Each row is where one point has got to under a steady rotation. How many steps took it there?
The counts run from 0 to 903.
[124 121  91 121 178 128 116 146 123 130 107 140 143 173 150 123  92 103
  82 152 119 146  88 155 164 107 132 142  89 170 167 126 177  82 156 151
 126 151 120 105 151 140] : 46
[123 126 105 118 157 141 142 160 154 137 134 117 160 174 176 155  93 103
  92 152 117 137 142 142 165  80 110 165 108 146 137 139 157  84 168 140
  99 164 155 152 152 128] : 786
[112 181  94 136 180 137 129  89 124 100 100 128 121 113 113 134  96 124
  77 103 163 157  86 169  82 107 118 107 129 154 108 133 143 157 118 164
 122 144  95 147 125 156] : 502
[131 137 122 167 152 111 124 105 112 115 114 153 103 104  76 108 155 129
 119 134 126 145  71 146 103 167 160 101 125 163 170 130 136 138 121 117
 158  85  83  72 131 155] : 234
[129 169 167 143 134 106  96 124 125  74  82 140  95 104 143 128 164 133
 138 111 144  82  82 102 117 112 143  86 126 100 108 118 132 174 142  80
 120 117 144 135 105 134] : 680
[148 143 152  93 146 128 107 106  98 109 132 174 137 136 157  84 115 118
 137 114  85 112  99 107 122 159 135 116  96 106 155 141 191 163 112 138
 134 148  95  72 147 143] : 298
[133 150  96 172 170 104 145 126 143 109 118 127 130 148 131 155 151  99
  75 166 145 119  79 171 154 110 149 151 113 166 141 126 138 100 177 111
 126  84 132 141 152 155] : 450
[117 130 149 114 122 129  81 193 169 100  71 101 102 135 134 104 102 109
 155 109  98 129 104  90 145  96 139 115 117 133 130 104 141 101 155 108
 101 186 146 113 129 139] : 613
[ 94 170 115 150 145 156 167  92 125 154 156 155 129 110  42 135 147 150
 130 118 142 154 145 142  70 135 138 124 125 136 111 123 143 172 111 138
 151 112 113 118 165 141] : 368
[126 158  86 147 181 122 161 109  99 120 162 156 130 154 133 131 108 146
 101 163 173 125 146 152 126 117  97  83 135 102 116 137 140 173 120 139
 185 128 134 134 119  98] : 510
[120 119 109 194 140 112 171 133 126 129 134 129 117 126 106 170 157 145
  92 176 176 141 120 166 138 129 118 104 164 159 145 156 103 131 154 103
 160  70 132 135 107 111] : 454
[134 128 144 127 122 128 128 177 177 126 116 103 147 161 167 148 129 102
 116 145 104 119 128 115 174  85 129 177 104 139 127 126 152  79 179 113
  90 150 164 148 159 141] : 264
[120 175 123 140 183 108 129  91  89 119 112 168 138 146 141 141 138 141
  80 145 171  95  74 151 118 135 129 107  97 128 132 150 182 166 134 121
 154  99 121 118 136 135] : 506
[ 99 137 172 137  86 168 138 107 132 134 133 130 116  59  72 139 157 142
 151  84 122 154 145 117  71 133 125 101 159 142 118 148 108 167 107 117
 123 121 112 116 114 134] : 19
[162 163  79 151 166 125 167  78 137 106 152 132 134 108 105 121 113 112
  99 129 122 164 118 154  84 147 126 119 155 128 127 138 106 178 109 167
 142 121  79 128 142 161] : 240
[132 125  75 157 166 151 159 101 123 125 170 140 137 125 119 137 114  80
  90 143 103 171 126 185 128 112 142 141 128 182 162 137 117  88 143 162
 115 116 100 126 136 155] : 578
[151 176  96 110 167 133 169 106 135 136 157 137 162 161 145 124  89 133
  99 136 137 139 154 140 109 122  98 145 120  94  98 140 165 177 120 169
 138 167 121 144 172 138] : 774
[ 93 177 134 121 146 148 120 128 128 115 122 138 109 116 109 113 102 151
 153 105 153 128 162 104  88 100 114  74 129  86  74 115 137 198 108 124
 147 172 145 146 121 105] : 554
[106 136 124 116 158 141  75 156 136  89 109 139 100 133 140  95 104  84
 152 110  89 118 114 104 145  83 164 109  93 136 128  91 146  97 154 114
 100 176 149 118 128 145] : 220
[127 105 124 114 116 148 151 181 173 148 134  91 150 158 159 152  82 127
 116 148 121 166 170 131 155  88  85 152 148 137 131 155 130 106 149 147
 119 181 146 144 139 111] : 261
[129 150  84 158 179 126 120 108 134  85 131 139  95 108  83  90 122  75
 134 113  95 151 102 144 111 116 177 110 118 156 136  93 114 118 138 136
 121 138 108 119 132 175] : 230
[164 137 123 133 141 121 143 115 135  81 167 124 142 131 222 134 121  86
 110 136 103 109 147 126 159  88 106 113 149  86 111 159 106 141 149 124
 109 148 155 164 104 128] : 862
[102 142 188 154  88 143 134 122 136 128 137 144 114  72  73 130 193 136
 161  96 111 117 131 101  96 140 161 119 128 133 123 133 126 152 132  79
 120  91 131 117 135 147] : 17
[120 142 142 163 132 119 173 119 142 171 140 140 157 134  85 169 179 145
  93 157 141 126 110 150 121 151 139 174 113 159 146 147 162 137 153 114
 143  71 117 125 174 148] : 714
[ 99 142 185 125  91 157 151 139 131 139 139 125 142 115 150 175 149 166
 132 117 156 109 168 104 123  97  90 120 149  95  87 163 137 176 131  97
 130 137 171 160 117  92] : 204
[160 130 133 154 129 122 166 107 156 135 147 123 162 121 131 159 163  93
  84 145  98 138 102 160 139 137 146 185 126 168 158 158 138 108 158 137
  97  87 110 135 163 180] : 188
[119 148 115 143 170 132 110  92 113  98 124 157 106 100  98 109 144  87
 110 113 105 133  65 153 110 136 179 115 101 166 165 116 144 115 138 121
 116 107  92  98 135 179] : 232
[135 181 100 125 157 131 152  90 152 128 113 114 139 113  94 136 101 135
  88 111 146 172 109 152  71 135 111 137 146 137 114 140 131 173 113 172
 126 143  89 136 155 163] : 371
[ 98 116 129 154 111 154 120 165 173 112 109  86 108 102 116 160 113 107
 129 116 130 174 138 135 130  65 128 115 153 169 122 135  83  82 152 116
  99 147 148 153 101 130] : 272
[117  99  71 176 161 135 158 143 124 139 165 153 110 145  80 111 115 122
 130 169 125 170 148 167 136 128 141 101 129 168 166 120 121 106 140 134
 172 111 119  96 127 116] : 575
[115  88 137 165  83 158 145 151 155 116 160 104 107  84 102 129 141 112
 162 122  87 173 176 121 128 109 137 107 167 154 146 137  76 106 136 111
 125 132 133 112  99 128] : 9
